Rotation paths and how fast each direction turns (deg/step):
Each turn is a multiple of 5 degrees from 10 to 175, or 0.
Each row of a path follows its step; steps can be skipped.
path 1
step 3: [ 0.94  3.48 -3.51  0.65  0.00  0.15 -0.23  2.05 -0.95 -3.21 -2.05  0.61
 -1.57  0.19 -0.63  0.92 -2.44 -1.73 -0.75 -3.22 -2.04  0.64 -3.41 -0.34
 -1.41  0.06  1.00 -1.40  2.52  0.87 -2.78 -1.22  0.89  0.10 -0.78 -1.77
  2.32  0.65 -1.08  1.88  2.02  1.96  0.63 -1.76  2.50  0.97 -0.46  1.33
  0.03  1.24  0.30 -2.67  1.12 -2.69 -1.82  0.87 -0.48  0.69  0.33  0.56
 -3.40  0.50  0.44 -0.51  1.45  2.26  3.09 -1.16  0.31]
step 4: [-1.49  1.07 -0.75 -1.61  2.76  3.28 -0.82 -0.23  0.43 -1.51 -2.57  0.20
 -1.83  0.96  3.64  1.59 -2.37  1.13  0.65 -0.50 -1.09 -1.28 -2.21  1.12
  0.00  0.63  1.14 -0.79 -1.61  1.47  0.76  0.99 -0.52 -0.19 -1.37  1.66
  1.14  0.06 -0.28 -1.97 -0.84 -2.33  0.66 -4.14  2.15  2.25  2.20  1.16
 -2.80  3.58  1.38 -2.26 -1.82 -2.37 -0.35  1.38  0.47  0.72  1.16  0.06
 -1.84  1.11 -1.37  0.81  1.83  0.25  3.95  1.43 -0.34]
step 5: [ 1.09  0.98 -0.81 -1.18  1.30 -0.59 -1.57  1.43  1.46  0.26 -1.95 -1.05
 -0.58 -1.41  1.54  2.47  2.22  0.34 -0.50  1.13  1.49 -0.75 -1.31  0.07
  0.58  1.40  0.86 -2.00  0.57  3.09  1.15 -0.09 -0.92 -0.07  1.81 -1.08
  1.48 -1.64 -0.54  1.92 -2.94 -1.46 -0.49  1.52  3.07  1.78  0.20  0.02
 -3.66  3.73 -2.78 -0.94  0.03  0.58 -3.10 -1.67  2.74  2.45  2.14  1.51
 -2.36  1.02  1.27 -0.83  1.39 -0.36  2.48  3.20 -1.02]
step 8: [-1.23  1.45  2.91 -0.25  0.07  2.74 -0.76 -0.66  0.48  1.74 -0.42 -2.59
 -0.25  3.12  2.69  0.84  0.04 -2.09 -0.06  1.78 -0.84  0.39 -0.19  0.74
  2.16 -1.02  0.35  0.24  1.61  1.33  0.82  0.25 -2.50 -0.24  1.44  1.24
  0.47 -1.03 -1.30 -2.92  1.01  1.92  1.93 -1.53  0.09  0.16  4.08 -2.45
  0.09 -0.29 -2.52 -0.69 -1.28 -0.96 -1.68  3.65  0.48 -2.66  1.69 -1.56
 -0.86  0.01 -2.20 -0.62  3.99 -1.03  2.20 -2.62  1.06]
step 9: [ 0.04  4.08  0.62 -1.67  0.97 -0.52 -2.50  2.61  0.23  1.05 -1.50 -0.98
 -0.73  1.44  0.12 -0.92  2.65 -1.84 -1.90  0.75 -1.96 -0.95 -0.58 -0.01
  2.87 -0.88  0.65 -3.08  1.91 -0.11 -0.20 -2.54 -0.56  0.26  1.32  0.56
  0.57 -3.01 -1.21  0.53  2.12 -1.70  1.54  2.80  0.32 -1.41  0.36 -2.96
  0.35  1.56 -2.53 -2.31 -0.60  0.13 -3.29  2.49  0.06  2.21  1.01 -3.14
 -1.36 -2.44  1.49  0.73  0.03  0.77  1.29 -0.91 -1.26]
step 18: [-0.38 -2.49 -0.69 -2.30 -1.29 -1.49  0.20  0.24  0.77 -2.01 -0.47 -2.06
 -1.64 -2.54  2.09  1.51  0.29 -4.38  1.63 -2.04 -2.58 -0.50 -0.95 -1.40
 -0.62 -0.17  1.33  2.44  0.75  3.28 -1.92 -0.32 -2.37 -0.14  0.21 -1.60
 -0.44 -0.02 -0.15 -1.34  3.50  1.91 -0.65  2.01  0.84  0.09 -1.14 -2.58
  1.66  0.77 -0.88  0.22 -0.79  2.22 -2.87 -2.01  1.10 -1.65  2.32 -0.60
 -0.41  3.14  0.56 -0.03 -1.49 -2.91  1.36 -1.48  1.58]
step 19: [ 0.97 -0.56 -1.01 -1.36  1.42  0.32 -2.01 -0.53  1.30 -1.70  2.62  2.46
 -3.05  0.15  3.37  0.04  0.96 -2.72  2.04 -1.66 -2.58 -1.57  1.20 -0.67
  0.58 -2.45  1.26 -1.00  1.65  0.52 -0.93 -1.58 -1.32 -2.30 -0.94  1.59
  0.08  2.18  0.14  0.29  0.67  1.41  2.26 -1.74  3.46  0.55  0.18 -1.36
  0.00 -3.73  0.50 -0.45 -0.81 -1.00 -2.55  1.56  0.51 -0.82  2.23 -0.45
 -0.63  0.43 -0.43  0.64  2.19 -2.17  0.52 -4.35  2.06]
step 20: [ 1.50  1.91 -0.32 -0.81  1.61  2.46 -3.08 -0.28 -0.17  0.08 -0.41 -1.49
 -2.50  0.14  0.49  2.65 -0.04 -2.16 -1.90 -0.98 -1.01  1.67 -1.02  1.83
  2.92 -0.98  1.67 -3.53 -2.32  1.62 -1.11  0.63 -0.07 -0.20 -3.53 -1.01
 -1.39 -0.62 -2.74 -0.18  1.01  1.99  1.45  1.70  1.43  2.64 -1.24 -1.31
  0.59 -2.98 -0.97 -1.34 -2.93 -1.76 -3.46  0.37 -2.19 -1.03  2.55 -0.66
 -1.84 -1.06 -1.03 -0.10  0.75 -0.21  1.51  0.43  0.39]
step 21: [-0.79  2.63  0.22 -2.47  1.62  1.34  0.69 -2.38  1.37  0.56 -2.74  1.06
 -1.42  1.77  1.06  1.68  0.91 -2.20  0.07 -2.14  0.12 -1.64  0.17  1.13
 -0.34  3.09  0.16 -4.69 -0.48  0.13 -0.39  1.44 -0.14 -2.24 -0.68 -0.37
  2.83 -1.83 -0.57  0.41  0.72 -2.94  5.33  1.27  2.42 -0.62 -0.06 -1.00
  0.34  0.29  0.89  0.38 -1.14 -1.07 -2.68 -1.16 -3.49  1.74  1.87 -0.27
 -1.56  1.57 -0.08 -0.11 -0.02  0.70 -0.33 -0.61 -1.29]
Speeds:
[-0.53 -0.89 -0.26  0.08 -0.21  0.33 -0.06  0.33 -0.16 -0.33  0.26 -0.27
 -0.38 -0.19  0.74 -0.01  0.02 -0.54 -0.16  0.12 -0.29 -0.56  0.72 -0.13
  0.68 -0.31  0.12  1.18  0.12  0.23  0.58  0.05  0.33  0.18  0.25 -0.15
  0.71  0.10 -0.42  0.52 -0.20 -0.48 -0.06 -0.24 -0.19  0.25 -0.47  0.14
 -0.01 -0.03  0.16 -0.27  0.40  0.01  0.37 -0.47  0.10  0.40  0.42 -0.50
 -0.40  0.46  0.26 -0.43  0.19  0.08 -0.76  1.09 -0.37]
60
[-0.29  0.10 -0.33 -0.64 -0.44  0.50  0.32  0.72 -0.05  0.85 -0.18  0.37
 -0.41 -0.57  0.59  0.56  0.27  0.87  0.18  0.33  0.11 -0.05  0.22 -0.23
 -0.73  0.14  0.55  0.47 -0.20  0.48 -0.35 -0.49 -0.91 -0.08  0.42  0.28
 -0.16 -0.08 -0.23 -0.32 -0.32  0.63  0.00  0.09 -0.33  0.07  0.12  0.16
 -0.47  0.00  0.25 -0.46  0.97  0.47  0.15  0.40  0.07 -0.65  0.18  0.52
 -0.17 -0.17  0.46  0.13 -0.22  0.41  0.25  0.21 -0.16]
35
[ 0.34  0.76 -1.24 -0.17  0.45 -0.53 -0.21 -0.17 -0.30 -0.59 -0.23  0.27
  0.45 -0.30 -0.30 -0.21  0.28  0.17 -0.34  0.02  0.13 -0.22  0.09  0.01
  0.36 -0.42 -0.04 -0.59  0.53 -0.35 -0.01  0.39 -0.59 -0.24  0.83 -0.35
 -0.01  0.61 -0.20  0.63 -0.54 -0.45  0.26  0.52  0.00 -0.10 -0.16 -0.01
 -0.17 -0.04  0.12 -0.16  1.40 -0.20 -0.27  0.51  0.12  0.21  0.27 -0.04
  0.26  0.11  0.25 -0.53 -0.03 -0.32 -0.38 -0.25  0.42]
175
[ 0.58 -0.41 -0.44  0.17  0.31 -0.12 -0.34 -0.46 -0.34 -0.03 -0.01  0.40
 -0.58  0.58 -0.10 -0.08  0.17  0.24  0.03 -0.43 -0.45 -0.01  0.21 -0.61
 -0.40  0.18 -0.15 -0.07 -0.30  0.88  0.64 -0.47 -0.15  0.61 -0.09  0.49
 -0.34  0.67  0.78  0.41 -0.67  0.35 -0.17  0.79  0.01  0.10 -0.06  0.70
 -0.23  0.25 -0.19 -0.08 -0.75  0.35 -0.18  0.27  0.34 -0.32  0.48 -0.11
  0.16  0.80 -0.11  0.20 -0.25 -0.95 -0.08  0.35 -0.04]
55
[-0.29  0.10 -0.49 -0.34 -0.24  0.19  1.01  0.09  0.27 -0.33 -0.16 -0.35
 -0.12 -1.20 -0.16  0.07  0.20  0.06  0.55 -0.56 -0.04 -0.10  0.51 -0.02
 -0.33 -0.14  0.17 -0.78  0.23 -0.21 -0.09 -0.36  0.48 -0.12 -0.68 -0.70
 -0.60  0.09  0.45 -0.49 -0.83  0.16 -0.08 -0.45  0.10 -0.17  0.05 -0.15
 -0.04 -0.12  0.03 -0.79 -0.38 -0.37 -0.59 -0.39 -0.40 -0.11  0.33 -0.18
 -0.17  0.27 -0.44 -0.53  0.72 -0.51 -0.19  0.19 -0.47]
20
[-0.22  0.16  0.50  0.73 -0.20 -0.17 -1.02  0.48 -0.50 -0.08  0.58  0.17
  0.17  0.07 -0.11  0.11  0.15  0.44  0.40 -0.71 -0.41 -0.18  0.12 -0.35
  0.55 -0.16 -0.14 -0.39 -0.48 -0.15 -0.55 -0.63  0.16  0.21 -0.05  0.34
 -0.93  0.20  0.20  0.60 -0.05 -0.22 -0.29 -0.19  0.18  0.11 -0.46 -0.30
 -0.29 -0.25  0.64 -0.48  0.30 -0.42  0.28 -0.02  0.00 -0.33 -0.75 -0.18
 -1.00  0.33  0.33 -0.49 -0.12  0.49  0.18 -0.56 -0.49]
110
path 2
step 3: [-0.01  2.09  3.16 -1.75  0.02 -0.25 -2.23  1.14 -1.76  1.09  2.26  0.10
 -0.41  0.20  0.06  0.59 -0.37 -0.10 -0.21  2.98  3.59 -0.08 -0.06 -3.54
  0.37 -1.19 -0.63 -1.48  0.76 -0.89 -0.13 -1.60  2.44 -1.30  0.26  0.45
 -0.46 -2.89 -1.41 -1.90  1.96  0.50  0.74 -1.53  0.17  0.43 -2.26 -1.73
 -0.43  0.67 -0.78  3.27  0.02  0.11  1.65  1.86 -1.73 -1.15  1.57 -0.22
  0.99 -1.10 -0.81  0.05 -3.13  0.60  3.05 -2.30 -3.05]
step 4: [ 0.85 -4.07  0.37 -0.59 -3.67 -1.81 -0.50 -2.14 -0.94 -0.17  0.64  1.89
  0.10 -0.36 -0.12  3.67  1.29  0.60  1.04  1.45  3.80  1.28 -2.02  0.17
 -0.75  0.12 -0.43 -0.82  0.27  1.31  1.41 -1.22  0.98 -2.32 -1.43 -2.12
  0.23 -1.96  0.16 -0.46  1.48 -1.01  0.61  2.56 -1.71  0.31  2.17 -2.31
  0.76  0.31  1.65  1.18  4.21 -1.38  1.41 -1.54  1.83 -0.70 -2.11 -0.83
 -0.36 -0.84  0.58  1.26 -0.99  0.86 -0.90  1.51  0.55]
step 5: [-1.95 -0.56  0.42 -0.01 -0.95 -2.31 -1.25  0.99 -3.71  2.03  0.38 -3.16
 -3.60  0.60 -0.42  0.90  0.13 -1.29  3.88  1.97 -0.13  0.67 -1.16 -1.05
  4.02  2.47 -2.80 -1.59  2.57 -1.89 -2.17 -0.23  2.17 -0.15 -1.27  0.96
  3.22 -0.16 -1.48 -0.57 -1.77  0.09  0.33 -0.30 -0.67 -0.49  0.16 -0.43
  1.43 -0.01 -0.91  1.52  0.41 -0.49  1.19  1.41  0.39  0.42 -1.29  0.87
 -1.96  0.63 -0.02  0.51  1.44  0.75  1.61  0.61  0.90]
step 11: [ 1.40 -0.44 -0.95 -1.16 -0.97 -2.51 -3.78  2.33 -0.75  0.91 -0.65 -1.19
 -0.47  0.76  0.18  1.85  2.13  0.31  3.46 -0.39  0.63  0.28 -0.03 -0.61
  0.60  1.00  0.56 -0.19  3.49  1.30 -1.50 -1.09  2.38 -1.28 -0.54  1.17
  0.50 -0.36 -0.53  0.28 -2.06 -1.94  0.00  2.16 -0.09  2.03  3.32 -1.20
  1.16  1.45  0.98  0.00  2.59  0.43  1.68  0.70  1.71  1.98 -0.97  0.99
 -2.49  0.61 -1.62  1.81 -0.92 -1.33 -3.33 -0.09 -3.33]
step 12: [-1.76  0.67 -0.81  0.63  1.18 -0.49 -2.15 -1.17 -2.18 -0.71  0.65 -2.33
 -0.79  2.76 -0.73 -1.48  2.90 -0.29  2.67  0.65  3.15 -0.04  0.67 -3.45
  2.47 -0.68 -0.44  0.01  1.89  0.08  0.79 -0.60  0.99  0.58 -2.33 -1.27
 -0.17 -1.74  1.04 -1.47  1.79  0.74  3.03 -2.06 -0.35  0.80 -2.30  1.91
  1.19  0.19  0.70 -0.39  3.06  0.64  0.11  4.60  0.00 -1.91 -1.08 -1.21
 -0.66 -0.98 -0.79 -1.31  0.53  1.73  1.19 -1.40 -0.58]
step 13: [ 1.58  0.56  0.38 -1.47 -0.40 -1.06 -0.95 -0.13 -3.83 -2.73  0.11  0.58
 -1.22  2.62 -0.61  1.95  2.59 -0.03 -1.74  0.50  1.00  2.05 -2.44 -0.33
 -0.79 -3.12 -0.02  0.14  0.99 -0.80  0.94 -2.24  2.46 -1.16 -0.90  0.21
  0.66 -1.12  1.55 -1.26  0.69 -1.42  1.88  2.79  1.64  0.13  1.00 -1.60
 -1.12 -2.63 -0.34  2.57 -1.01  0.99  0.17 -0.91  1.73 -0.47 -0.73  2.15
  0.12 -1.40 -0.21  1.30 -3.11  3.86 -1.45 -0.20  0.05]
step 15: [-3.72 -0.07 -2.33  0.20 -0.36 -2.59  0.21 -0.01 -0.61 -0.07 -1.38 -1.64
 -1.80  2.38  1.57 -2.77 -0.69  1.40 -0.24 -0.14 -0.31  1.10  1.49 -2.82
  1.00 -1.00 -0.81  0.03  0.86  1.55 -0.53 -0.32  1.36 -3.01 -2.39 -1.25
  0.79 -0.50  0.93 -0.85 -1.07 -1.83 -1.30  2.99 -1.28 -1.96  1.04 -2.55
 -2.02 -1.36 -2.39  0.08  1.53 -0.69  1.08  3.09  0.95  0.17  0.36  0.52
 -0.09 -1.90 -1.86  0.40 -2.04  1.66  2.99 -0.08  2.57]
step 19: [-0.06  0.06  2.03 -3.13  1.41 -1.00 -1.10 -0.23 -2.62  0.37  3.33 -0.74
  1.04  1.31 -1.61  2.39  1.00  2.08 -0.23  2.48  1.66 -0.43 -0.13 -2.20
  1.43 -1.86 -0.84 -0.08 -1.11 -0.74  1.04 -0.59 -1.08 -1.69 -4.16 -1.57
 -1.57 -3.11  0.84 -0.50  2.13 -0.53  1.59 -0.71 -0.92 -2.10 -0.17 -0.84
 -1.25 -0.18  2.57  1.79 -0.01 -0.39  2.82  0.58 -0.29  0.56  2.09 -1.36
  0.38  1.12  0.54  0.55 -2.37  2.68 -1.25 -1.65 -1.91]
step 21: [-4.65  0.39  2.40 -1.58  0.21 -0.88 -1.26 -0.17 -0.48 -0.73 -0.24 -0.64
 -2.80  0.58 -1.46 -0.78  1.42  1.50  1.98  0.86 -0.25 -0.31  2.11 -2.23
  0.71  2.90 -3.07 -2.68  2.49 -0.21 -2.88  0.41  2.28  0.38 -0.04 -2.01
  2.28 -2.15 -1.12 -1.40  0.00 -2.54 -0.01  0.24 -1.12  1.82 -1.09  0.00
  0.73  0.12  0.19  2.18  3.23 -0.15  2.81  1.00  0.74  1.60  0.09  0.53
  0.26  0.15  0.05  0.92 -1.05  1.54  1.83 -1.83 -0.17]
Speeds:
[-1.58 -0.06  0.12 -0.08 -0.50 -0.04  0.40  0.48 -0.25 -0.30  0.56 -0.39
  0.29 -0.05 -0.43  0.78  0.34  0.23 -0.15 -0.05  0.71  0.25  0.49 -0.04
 -0.10 -0.13 -0.62  0.32 -0.22  0.17  0.15 -0.20 -0.19  0.32  0.26 -0.42
  0.02  0.54  0.54  0.28 -0.34 -0.21  0.72  0.31  0.01 -0.05  0.19  0.12
  0.34 -0.83 -0.14 -0.51 -0.28 -0.25  0.16 -0.96  0.36  0.16 -0.02  0.11
  0.42 -0.34  0.53 -0.65 -0.15 -0.09 -0.08  0.25 -0.26]
125
[ 0.25  0.33 -0.82 -0.29  0.12  0.14 -0.16  0.00  0.19 -0.84  0.11 -0.16
 -0.27  0.89  0.28 -0.11  0.02 -0.21  0.27 -0.13  0.09 -1.03 -0.41  0.08
 -0.52 -0.14  0.41  0.82  0.52  0.56 -0.53 -0.35  0.43  0.52 -0.50  0.39
 -0.14  0.21  0.32  0.27 -0.80  0.27  0.30 -0.21  0.26  0.07  0.20  0.02
 -0.38 -0.56  0.26 -1.07  0.08  0.43 -0.32  0.19 -0.18  0.04 -0.35 -0.04
  0.12 -0.86 -0.15  0.39  0.01  0.45 -0.01  0.00 -0.36]
20
[-0.24  0.21  0.37 -0.33  0.46 -0.30 -0.19 -0.73  0.28  0.19  0.36 -0.03
 -0.10 -0.21  0.30 -0.12  0.25  0.27 -0.29  0.69  0.56 -0.80  0.30  0.15
  0.55  0.51 -0.64  0.21  0.63 -0.45  0.38  0.22 -0.69  0.91 -0.01  0.31
  0.72  0.07 -0.03  0.03  0.08  0.60  0.16 -0.96 -0.48 -0.01 -0.61 -0.04
 -0.25 -0.36 -0.56  0.24 -0.26 -0.17  0.20  0.50 -0.34  0.70 -0.12 -0.29
 -0.05  0.02  0.59  0.11  0.16  0.16  0.19 -0.71 -0.25]
160
[ 0.09  0.32  0.14 -0.54 -0.66  0.70  0.07 -0.37  0.07  0.46  0.22  0.98
  0.66  0.04 -0.61  0.04  0.38  0.27  0.37 -0.47  0.33  0.73 -0.62  0.03
 -0.35 -0.81 -0.03 -0.13  0.33 -0.15 -0.30 -0.56 -0.33  0.27  0.02  0.54
 -0.16  0.27  0.36 -0.28  0.13 -0.07 -0.29 -0.58  0.01  0.06 -0.37  0.16
 -0.87 -0.07 -0.02  0.26 -0.84 -0.47 -0.02 -0.28 -0.06  0.06 -0.03 -0.22
 -0.80 -0.23 -0.63 -0.13 -0.23  0.43  0.69  0.28 -0.24]
110
[-0.05 -1.17  0.42  0.20 -0.33  0.05  0.55  0.75  0.46 -0.40 -0.19  0.72
 -0.54  0.05 -0.56 -0.30  0.37 -0.07 -0.38 -0.26  0.66 -0.57  0.26 -0.19
  0.35 -0.69  0.13 -0.39 -0.04  0.90  0.09 -0.44 -0.21  0.65 -0.28 -0.02
 -0.32 -0.66  0.27 -0.15  0.08  0.48 -0.28 -0.04 -0.54 -0.28 -0.23  0.78
  0.06 -0.08 -0.03  0.24  0.26  0.35 -0.42  0.05  0.26  0.01 -0.62 -0.32
 -0.04  0.41 -0.10  0.27  0.66 -0.44 -0.16 -0.06  0.33]
175
[-0.16  0.55  0.16 -0.35 -0.01  0.16 -0.33  0.98 -0.05  0.49 -0.54  0.18
 -0.31 -0.33 -0.53 -0.18  0.20 -0.48 -0.29  0.43 -0.29 -0.83  0.18  0.06
 -0.75 -0.09 -0.89 -0.27  0.50 -0.14 -0.87  0.16  0.49 -0.38  0.12 -0.26
 -0.03  0.14 -0.12 -0.17 -0.01  0.41 -0.41 -0.01  0.38 -0.09  0.03 -0.35
 -0.21 -0.37  0.19  0.77 -0.25  0.28 -0.74 -0.57  0.05  0.20 -0.29 -0.20
  0.09  0.39 -0.02 -0.31 -0.82  0.15 -0.77 -0.58 -0.46]
140
